Here are some points, each followed by its number:
[ 0.2  1.   0.4 -0.1  0.5  0.7  0.2 -0.6] 0
[-1.2 -1.   2.1 -1.  -1.  -0.2 -1.2 -0.1] 1
[-0.7 -0.6  1.3 -0.8 -0.5  0.  -0.6 -0.1] 2
[-0.7 -0.6  1.9 -0.7 -0.8  0.1 -0.9  0.3] 3
[ 0.  -0.6  0.2 -0.2 -0.2 -0.6 -1.1 -0.6] 4
[ 0.2 -0.3  0.2 -0.7 -0.1  0.   0.2 -1.1] 5
[-1.1 -0.5 -0.9  1.9 -0.3  0.5  0.8 -0.5] 6
[-1.8 -2.  -0.5 -0.2  0.9  3.1  0.1 -2.8] 7
[-0.8 -1.1 -0.3 -0.3  0.8  1.7  0.2 -1.3] 8
[ 1.   0.  -0.4  1.3  0.6 -1.  -0.4  1.1] 9
[-0.9 -0.7  1.2 -0.8 -0.6  0.1 -0.7 -0.1] 10
[-0.2 -1.1 -1.4  0.1  0.2  0.1  0.7 -1. ] 11
[-0.4 -0.9  0.1 -0.3  0.5  1.   0.1 -1. ] 12
Which three points above are nearest to each new point by angle? Their numbers follow each, nearest first.
[-1.6 -0.6 -1.9  3.3 -0.8  0.6  1.6 -1.7] 6 11 7
[ 3.7  2.9 -2.7  0.9  0.7 -3.   2.3  3.8] 9 0 11
[ 0.4  1.6  1.4  0.9 -1.  -1.   0.1  2.5] 9 3 1
[-0.2 -1.3 -1.4  0.2  0.3  0.1  1.1 -0.2] 11 6 8
[ 0.3  0.1  0.2  1.7  0.4  0.1 -0.4  0.2] 9 6 0
[ 0.1 -0.5 -0.4  0.5 -0.1 -0.3  0.4  1.5] 9 6 11
[ 0.9  0.2 -0.3  0.9  1.3 -0.7 -1.8 -1.7] 4 9 0
[-0.4 -0.2 -0.4  0.8 -0.2  0.2  0.4 -0.4] 6 11 7
[-0.1  1.7  0.1  0.6 -1.2 -1.5  0.9  2. ] 9 6 3
[-0.5 -1.1  0.2 -0.7  0.2  0.5 -1.  -0.2] 10 2 1
[ 0.4  0.9  0.4 -0.2 -0.2 -0.7  0.1  0.6] 9 0 3
[ 0.2 -0.2  0.1 -0.2 -0.1 -0.2 -0.4  0.1] 4 1 3
[ 1.4  0.4 -0.9  0.8  0.7  1.  -2.   1.3] 9 0 4
[ 0.  -0.5 -0.2 -0.2  0.2  0.3  1.3  0.1] 11 8 12
[ 0.5 -1.6 -2.  -0.3  0.7 -0.1  1.3 -1.5] 11 8 12
[ 0.3  0.3  0.2  0.9  0.3  0.4 -0.1  0.3] 9 0 6
